One turn moves each row of this set onto another row. After a few examples, where does it send each row asked below?
ramar: [ 20 -28  20  19 -32 -13 -14 -51 -31  26  23  12   7  25  33  -4 -11 -17
   2  38  -6   6  -6  24 -10  21]
nas: [  6 -35  22  18 -68 -30 -14 -16  -3  13 -14  22 -18  31  30  11 -14 -22
  16  14  26  23  16  11 -23  -2]
Tira: [  0 -34   2  15 -56 -33 -14  -9 -22   0 -14  22   8  -5   9 -29  10  -4
 -34  21  47 -17  12  11  -8 -15]
megil: [  3 -11   4   4 -24 -18  15 -14 -12 -11  -2  22 -17   7  16 -16  36   7
  19  44  -3  -4   1   7   6  10]
Togof: [  1 -44   5  12 -59 -40 -21 -36 -11  -6   3   9 -13  14  -1  -8  46 -10
   0  31   6  13  45  30  -7  -1]
kegim: [ -5 -36  26   3 -40 -14 -36 -28 -22  34 -13  17  10  41  21  -9  -9 -15
  -5  19  23 -14  15 -17  -2 -15]
Dup: [ -4 -34   0  31 -22 -49 -25 -10 -15   6  22  18   2  -2  30   4  22 -30
  -2  37  18  15  19  34  -1  33]
Gub: [ -7 -30   3  -3 -25 -29 -21 -13  -2  25  18   4  14 -28  19 -18  12 -19
   5  26   9  -9  -2  24  21  30]
tevas: [  1  -7  13  -6 -62  -9 -11   1  -6  11   5   6 -19 -18  16  -3  -3  -1
  -8  46  19  -4   4  26  12  25]
mozu: [-17 -44   4   9 -46 -23 -37 -27 -36  32 -23  -2   3  35   5 -14  22  -3
  -4   6  13  -2  17   5 -22  -8]
kul: [-15  -5   4   9 -67   0 -14  17 -12  25  -5  15 -32   8  -1  -2  21  -5
   4  33  32   0  -5  16  -7   5]
pidin: [ 24 -40  17  21 -31 -28  -6 -21 -15  20  16  -8  -6  29  13 -20   1  -6
   5  33 -14  -5 -15  30 -15  19]
Pem: [ -2 -48   6   5 -57 -31 -16 -32 -12 -15   9   5 -17   8  -2  -8  47 -12
   1  26   5  17  41  23  -6   2]
Beg: [-13 -24  12  10 -33 -22 -12 -18 -17  24 -31  12  -6  45  15  -8  13   1
   1  20  15  -6 -11 -11 -26 -11]
Sitig: [  3 -35  25   2 -30 -19  -7 -55  -2  25  14  37  25  -4  31   0  14 -24
  10  27  15   8  16   3  23  -9]
fase: [-34 -32  11  32 -62   7  -6 -23 -16  28   6  -9  -2   0  29 -15  14 -36
  -6  33  -1   2  -1   1  26  -4]
Gog: [-21 -11  10  17 -64   3   9 -20 -45   7  12  24   2  20   3 -30  13 -19
   0  53   6 -17   1  -3  -3  21]
bigek: [  4 -32  21   5 -39  -4 -23 -44  -7  15  14  31  14 -12  34   1  11 -32
   8  32   8  17  28  -5  31   3]
Bige: [  7  -4  20  -2 -33 -27  11 -13 -10  -2   2  18 -20  11  17 -19  38  10
  16  32   2 -11  -5  23  -1  -9]
fuv: [ -4 -26  -4  21 -66 -13 -40 -20 -23  26   0  48   1  10   1  -3  20 -43
  -5  31  33  19  20   6 -22  27]
dek: [-14 -21  -2  19 -47 -35 -10 -18  -4  12   4  24  11   5  -8   6   3 -20
 -29  20  47  -3   2  -1  -1 -26]
bipu: [-10 -21   9  56 -54 -12   5  -1 -30  43  21  33   1  13  14  -8  21 -36
  -5  26  15  18   6  -2 -13  -4]
zik: [ 25 -31  30  17 -57  -7  -1   9 -17  18   7  43   7  -2   5   7  18 -32
  10  13   8  29  -4  20  12  12]
remo: [-14 -39  10  34 -54 -33 -22 -10 -12   9  16   4   8  13   1 -44  30 -51
  -2  35  -9  -5   3  -9  -8  17]
noziv: [-22 -16   8  14 -45 -39 -20 -21 -18  -8  -2  26  11   2  24 -13  27 -21
 -24  17  48  -5  -8  10 -22 -15]
Paze: [ 11 -11  17  -1 -26 -23  13 -12 -15 -12   7  21 -25   6  18 -21  36   5
  14  29   0  -4   0  16  -3  -5]
Pofog: [ -3 -35  25  13 -50 -18 -32  -8 -31  28 -20  27   8  50  13   1   7 -31
  -3  -3  19  -2  -9   8 -13  -4]
dareg: [  5 -12  -5  15 -56 -25  -8 -18 -13   9   7  36  -4  -3   0  17   1 -23
 -10  48  19  22   8  21 -14  42]
Dinuk: [ 11 -20   2 -14 -55 -27  -3 -20  -9  24 -12  17  -9  19  -7 -20 -14   3
  27  10   7 -12   7   2 -16   4]
gifo: [ 31 -26  27   9 -71 -14  -6 -14 -11  27  -4  45   5  -2  -1   2  16 -31
  -1   5   6  24  -3  28   0   2]
Zuvu: [-17 -37 -10   3 -38 -45 -17 -46 -12  10  -5  18   7  33   9  -2  13 -29
  31  -1   8   2  12  15 -20  14]
fazo: [ -5 -31  16   6 -58 -14 -19 -53 -21  10  21 -13  -7  31  13   1   5  -9
   1  44  -4   6   1  30 -18  21]
dun: [ -3 -36  22   3 -40 -24 -19 -22 -26  25  -2   9  -1  13  53 -16  -7  -9
  29  -4  20  -7  17  23   6  -8]
nifo: [ -6 -10 -12  19 -39 -28 -22 -20 -28  15  -3  27  10  -5   5 -11  11 -26
 -28  -3  32 -14  -4  18   6 -23]
Buna: [ -1 -19  13  59 -50 -14   0   0 -41  35  20  19  -4   9  12 -13   9 -32
  -4  38   3  25   6  -2 -12  -2]
lam: [ 31 -36  27   8 -62  -9  -1  -9 -10  19   3  42   1  -7  -2   2  15 -34
   0   0   5  27  -3  19   4   3]
dal: [ -3 -38   1   7 -58 -30 -26 -18 -15  -7  10   1  -9  -2 -10 -10  52 -12
  11  28  -3  21  34  19  -9  13]
momit: [-17 -37 -19  36 -13 -31 -35 -21 -13  25   5  14 -11  11  29 -15  33 -25
   5  35  25  -4  32   9   6   5]
zipo: [ 14 -50  31  12 -65 -12 -16 -28  -4  27  15 -12   5  21   9  -2  -7 -21
  -2  29  -4   9 -16  30  -6  19]
mez: [-22 -13   2  21 -68   0  13 -16 -28   8   8  32  -8  26   6 -32  23 -20
  -6  50  14 -23  10  -8  -7  13]
Ruman: [-26 -27   5  31 -65   9  -9 -24 -10  41   5   5  -3  -6  29 -23  17 -35
 -12  24   6  -5   7  -6  22 -11]
ganib: [-19 -32   6  31 -56 -30 -23  -7 -14  16  20  11   3  14   6 -48  45 -46
  -3  25   2 -14  12  -4 -14   9]
fak: [-12 -34  11   0 -30  -7 -12  -2   1  36   0  27  13  -3  22 -28  14 -21
  13  28  32 -25 -14  -3  20  15]
Zav: [  4 -35  23  -2 -30  -9  -6 -54 -10  17  22  38  16  -8  27   2  13 -27
   7  23  13  16  18  -3  21  -5]

bigek moves to megil
pidin moves to zipo
Now these:
Tira moves to dek
Sitig moves to Bige
Pofog moves to mozu
Gog moves to Buna
fak moves to kul
dun moves to Dinuk
lam moves to Pem
dareg moves to Dup
bipu moves to ganib

One turn moves each row of this set onto another row. After a few examples, where does it send each row asked below?
tinit: [ -3  -6  23 -22   9   3  20 -22  15 -20  20   7]
Fam: [ -2   5   2   3 -20  12   5  -9   0  37   3  10]
rulu: [  9 -19  10 -36  -1 -11  -2   4 -20  -5  17  10]
Zit: [  5  -4 -10   3   6   4  31  18 -17 -18  29  -4]
nep: [  0 -15   8  11 -12 -25  12 -11  -6 -26 -20  11]
kemu: [ -7  -7 -13  33   6   1  15   6  23   5 -10  -1]
mep: [ -2  -8  -6   0  -9 -13  14   0 -35  24  10  -7]
lur: [ -9 -16  13 -29   3  25  14   7  -2  17  22  -7]
suk: [ 11  -7   8 -16  -7  14 -11  -2  -8  30   1  18]
libil: [ 10 -23  -7  -8   5  -5 -15  23  13 -15  -9  18]
domil: [ -8 -26   8  -3  24 -18  30  25  10   9   7  -1]
tudud: [  3  -9   5   5 -15 -11  11   1  39 -21   1   0]
zabi: [ 21 -16   7   3  -5 -13  39  19   2 -15  -5   2]
Motu: [ 26 -32   7  -7  13  -7  -5  17  15  -7   0  -5]
Muz: [-30 -24   8   4  18 -29   2  -4   2  -2  -7   8]
netu: [  6 -16 -21  18  -3  -9  -3  26  -3  10 -13   5]
totir: [-11  -2   8  -3 -25  19   7 -27 -18  -2  -3  -1]
Sev: [-24 -14  -5   5  11  -9  -4 -13 -14 -27  23  -2]
sobeg: [  1  -1  14   0 -16  17   8 -21  25  22  10   2]
vaben: [-29 -15   7 -16  -2  13  -7 -14 -18  18   8  -2]
nev: [  9  -3  13 -15 -20  30  28  -6  -4  -2  12  -5]
Fif: [-24 -11  -8   0  20  -3  17  10  -5  -9  37  -7]
Vifer: [-20  11  -9  21  -2 -12  15   1  12   4 -15  18]
fakid: [  5  -7  -7   7  -4  -2  11  -6 -25 -36  16   2]
fud: [ 14 -13  20 -19  -3  19  -9 -14  16  14   8  10]
Vutum: [-15   5   6  15   1   0  36 -26   0   9  13 -10]
tevu: [ -3 -13   1   8  13   4   3   3  39 -20  -7  11]
nem: [  3 -13  -7  10  26  -8  -2  17 -13  18 -16  12]

zabi moves to nep
Sev moves to Fif
netu moves to libil
Now these:
Motu moves to tudud
totir moves to vaben
Fam moves to suk
Vutum moves to mep

